One turning vector, and how many ticks it has turned:
The counts run from 0 to 747.
[ 97 117 177 118  85 141 139 128 147 132 147  70 107 157 109 112 151 144
 159 149 137 174 130 103 110 123 145 135 133 157  98 148 138  90 138  80
 147 106 101  96 143 141  96 105 100 160 111  98 131 126 152 169 123  54
  88  83 155  93  77 127 124 143 152 123 186 140]
368
[137 114 175 142 107 103 111 125 127 140 126  71 150 147 124 113  98 144
 156 160 163  96  93 146 149  97 154  66 109 172 182  93 123  78 131  94
 119 101 133  93 106 115 153  93 166 137 139 106 135 157 161 136 113 108
 176 118 133 129 161 130 110 150 179 134 148 161]
514
[156 121 119 106 130 157 168  96  73 122  99 100 103 126 150 137 112 115
 153 139 102 146 125 149  91 125 122 129 146 103 110 141 185 133  97 124
  99 139 145  93  96 119 101 104 116 105 114 125 151 156  80  83 125 105
 176 144  94 140 130 172 130  82  97 140 132  90]
552
[110 122 133  99 126 140 115 110 119 111 118 100 100 128 126 128 201 146
 138 149 130 168 125 153 111 127 149 115 169 138  92 165 115  63 109  86
 153 114 127  99 166 118 130 155 137 174 118 108 143 166 135 178 115  94
  96 128 112  78  81 132 128 110 152  86 171 104]
444
[125  89 113  90 141 154 128 117 118  96 133  98 131  97 121 126 163 131
 187 107 109 141 147 158 150 116 128 117 173 153 144 152 117  51 153  82
 140 121 145 102 136  73 147 152 128 126 117 111 151 163 159 155  91  87
 141 115 111 134 103 165 117  97 151  58 170 113]
160
[123 152 123 109 121 112 161  95 120 137 135  92 174 137 123  97 168 158
 160 163 160 161 110 115 124 122 156 124 173 168 115 152  96  94 115  60
 179 133 107  92 131 117 143 118 112 165 118  88  84 177 166 108 121  87
 109 110 119 106 163 134 135 101 163 118 129 108]
659
[149  98 148 118 129 125 129  81 114 129 131  90 169 112 145 142 139 122
 124 167 131 128  85 147 127 154 148  73 135 148 135 135 117  63  85  93
 142 111 103  84 115 120 143 157 155 154 108  87 105 170  81 114  93 118
 155 108  83 126 137 147 116  95 176 119 132 137]
6
[160 145 107 114 124 138 165 121 101 166 123 109 158  88 135 100 128 150
 147 104 118 181 123 132 166 110 121 131 158 134 106 154 135 102  76 101
 143 149 127 111  85  68 141 103 106  96 128 106  94 150 154  84 143 130
 164 133  96 144 160 171  95 107  98 152 139  91]
469
[167 133 137 159 111 142 146 133  86 120 105 137 109 102 133 157 105 138
 124 164 123 146  94 135 119 163 133  84 151 140 104 169 142 106  67 117
 160 134 150  79 105 129 160 138 102 134 136 138 117 139  89  64 120 113
 158 162  83  81 160 180 126  99  95  98  84 127]
258
[106 149 147 122 123 119 138 120 123 147 133  86 158 123  98 101 164 144
 152 146 152 174  99  98 135 117 145 118 153 165 118 131 122  89 127  68
 166 142 114  93 110  96  96 109 137 100 146  64  71 183 198 127 146 100
 110 104 134 141 176 140 150 114 139 139 157 129]
658
[125 145 194 125 125 167 118 124 132 138 136  71 105 148 108 159 149 145
 135 146 162 149  73 176 115 112 156 109 119 135 170 137 153  83 154 104
 112 118 105  95 123 156 138 113 116 134 173 123 107 173 113 166 139  89
 122 159 169  85 179 137 110 117 127 150 142 166]
212
[141 102 147 136 101 121 117 125 142 147 121  77 135 109 113  90 124 135
 147 119 129 113 101 133 197  85 155 108 124 159 173 119 117  37 162  98
 119 110 149  98 108  72 153 115 142 144 148 101 129 150 164 145 112 116
 153 128 121 111 130 146  95 129 131 138 182 136]
158
[148 118 146 116  79 118 137  93 125 158 142  87 189 167  94 104 103 137
 156 147 163 161 102 143 116 122 155 120 123 154 141 110 138  94  87  96
 101 146 108  63  90 121 104  63 128 123 123  86 116 158 168 118 154  91
 159 112 123 145 156 125 118 150 152 159 171 145]
365
[ 99 154 153 136 146 106 162 109  95 145 104  89 123 159 167 120 110 153
 126 190 140 118 124  94  93 126 126 113 131 154 110 121 129 133 141 115
 116 101 103  75 135 175 154  72 112 151 131 102 142 176  83 102 119  76
 114 140 126  98 167 131 131 136 119 177 106 109]
493
[ 94 154 138 123 149 167 152 122  76 132  82  89  74 113 136 116 159 132
 167 129 118 154 127 126  95 111 161 135 152 143  85 158 193  97 119 129
 104 153 169 107 138 103 128 118 136  80 137 139 148 142 142 123 157 107
 125 146 139 163 127 183 112  83 114  70 164  86]
413
[129 146 179 162 140 113 161 111 110 132 109  87 150 142 147 124 123 129
 142 143 143 142  74 119 119 140 166 125 119 146 123 121 177 108 112  80
 141 157 123  74  83 140 129  98 130  88 121  87  64 180 142 120 162 104
 150 115 125 138 160 164 104 111 149 154 133 122]
280
[102 142 148 123 136 133 138 117  79  80 124 102 136 130 145 140 165 136
 150 175 147 147 111  88  96 133 151 118 161 151 119 129 161 102 122  94
 170 130 125  87 121 125 146 148 159 111  97  98 105 190 139 120 140  67
 115  90 105 155 159 156 155 105 140  66 119 106]
574
[110 124 159 154 136 140 111 136 133 154 129  90 129  95 130 117 139 164
 110 149 130 124 114 105 185  98 133  92 142 168 144 153 100  41 143  71
 172  76 126 116 122 100 163 133 146 168 169 103 115 144 148 147  93 110
 119 101 121  76 139 138  94 163 118 134 145 132]
379
[135 128 129 120 142 175 135 134 117 138 145  96  93 100 112 125 141 147
  92 148 110 145 110 114 174 115 106 103 120 158 144 159 123  65 173 112
 156  91 119 129 115  95 144 139 130 143 183 112 112 125 116 135  81  94
 115 134 138  63 175 130 139 133  52 165 145 133]
23
[113  78 140 126 128 162 124 135 108  98 163  80 136 134 125 174 141 132
 123 169 135 133 103 115 100 146 113 104 152 155 145 145  87  85 146  97
 150  97  78  98 117 138 113 124 137 143 123  95 122 156  81 134  86  47
 138  74 120 115 140 154 176 115 115 102 137 165]
79
[142 145 144  83 122 122 152 109 109  95  82  94  78 138 109 119 119 125
 151 138 101 130 122 163 126 146 159 136 104 100 108 114 163 105 165 121
  95 174 140  56  96 134 114  93  87 101 130 126 142 161 115  98 105  90
 130 165 117  99 142 163 122  88  98 135 150 130]
561
[117 152 121 157 141 140 165 162 111 146 128 101 101 104 119 115 145 162
 138 112 115 161 115  89 156 102 114 133 128 167 102 165 123 108 148 105
 144 148 140 103 103  91 111  88 105  67 155 115 112 136 158  85 126  80
 110 122 136 160 173 170 153 116  59 118 135 130]
405
[148 119  87 128 146 129 153  94  81 152 100  74  97  92 141 110 145 125
 134 117  84 132 110 124 151 123  99 120 120 130  98 156 128  78 147 105
  93 136 150  89  90  91  90 104 145  97 174  97 148 142 114  94  85  95
 139 124  89 129 130 152 134  88  79 159 185 123]
467
[142  99 139 138 114 104 151 124 103 126 141  99 165  77 155 118 105  91
 125 107 101 126 105 135 187 175 123 111 118 141 143 158 118  65 129  72
 153 141 110  81  71 118 133 145 104 117 107  89  94 138 112 101  89  88
 163 120  99  97 125 171  93 118 115 157 158 118]
533
[123 175 189 157 121 152 123 129 103 163  93  83  69 118 125 141 116 132
  87 160 120 157  93 123 128 123 142  96  99 137 113 121 174  97 126 113
 128 117 116  88 113 164 131  98 100 106 159 144 122 133  90 131 123 101
 102 148 155  75 167 139 106 142  59 184 125 138]
559
[110 119 146  87 145 150 145  76 104 108 118  60 101 124 126 141 187 105
 171 127 140 152  98 141  98 128 148 137 150 138 140 136 143  82 175  64
 116 146 116 102 129 122  87 141 150  98 117  76 125 189 136 147 111  75
 127 122 139 138 127 146 121  75 167 127 190 119]
656
[134 110 134 165 137 133 146 107 110 148 111  98 108  82 170 141 103 126
 129 119  90 121  94 149 161 150 107 134 123 132  88 176 129 109  82 109
 113 139 131  69 101 130 115 110  89 108 107 124 127 127  77  95 103  90
 161 161  98 119  95 179  82 105 125 141 150 118]
692
[138 114 115 142 117 125 140 139 131 144 140 115 121 118 132 127 132 160
 154 142 100 121 112 139 181 125 118 121 141 157  94 174  57  84  73 102
 133 118 138  80 126 117 144  98  88 173 143 129 151  98 114 110  93  96
 133 154 114  83  74 145  82 150 139 115 139 165]
314
[123  81 151 166 126 121 104 136 136 132 136  62 120 110 154 160 139 136
 141 129 120  95  90 144 167 152 120 132 128 150 130 151  75  49 137  87
 138 116 121  82 131 135 129 109 119 158 115 108 139 131  96 152  85  84
 152 130 132 109  91 140  93 121 149 129 158 177]
156
[132 106 130 103  80 156 128 118 121 118 124 111 128 136 121 109 140 131
 145 152 121 178 149 148 100 132 147 109 163 168 131 148 147  58  93 100
 159  78 133 117 151 102 138 138 103 194  89 152 165 136 111 179 120  76
 144  87 113  66  80 150 127 133 149  91 186 113]
11
[116 115 135 142  86 140 137 129  97 121 118 108  91  92 130  80 111 133
 135 139  83 161 171 108 132 117 138 125 117 161  75 159 161  60 107 137
 132  96 139 107 125  91 115 107 124 132 103 139 180 111 137 131 110  81
 141  83  99 100  66 153 130 151 101 115 175 109]
611
[148 116 101 136 113 120 157 120  80 125 124 114 102 113 124 130 114 129
 104 164  93 158 149 116 127 143 118 104 141 139  99 161 125  95  97 112
 162  97 103  89  94 112  96 134 112 168 128 131 129 126  84 102  79  82
 141 117  72  66 146 133 183 113  61 148 133 125]
173
[118 149 140 169 165 143 127 126  87 144  91  87  66  89 154 132 166 131
 124 166 107 120  80 127  93 103 118  98 117 145  73 140 149 107 117 124
 115 135 151  95  99 130 124 117 176 101 178 117 130 138 106 109 105 116
 126 130 119 142 175 147 154  99  93 102 119 146]
193
[ 92 162 138 115 120 116 171 140  70 121 100 110  90 148 140  85 102 165
 177 166 116 117 180  74 120  99 152 120 135 169 124 123 165 112 144 139
 118 108 164  85 129 113 162  78 116 120 103 115 185 157 129 106 131  68
 134 114 133 110 134 174 128 131 104  87 103 113]
705
[160 121 131 142 121 167 117 170 116 129 131 142 123  87  99 130 152 165
 155 125 125 162 118 137 166 113 120 103 160 154 153 185 150  70  84 113
 161 126 168 128  93  67 142 136 102 104 138 138 124 137 159 124 123 105
 159 134 113 141 152 196 132 125  82  69 140 132]
320
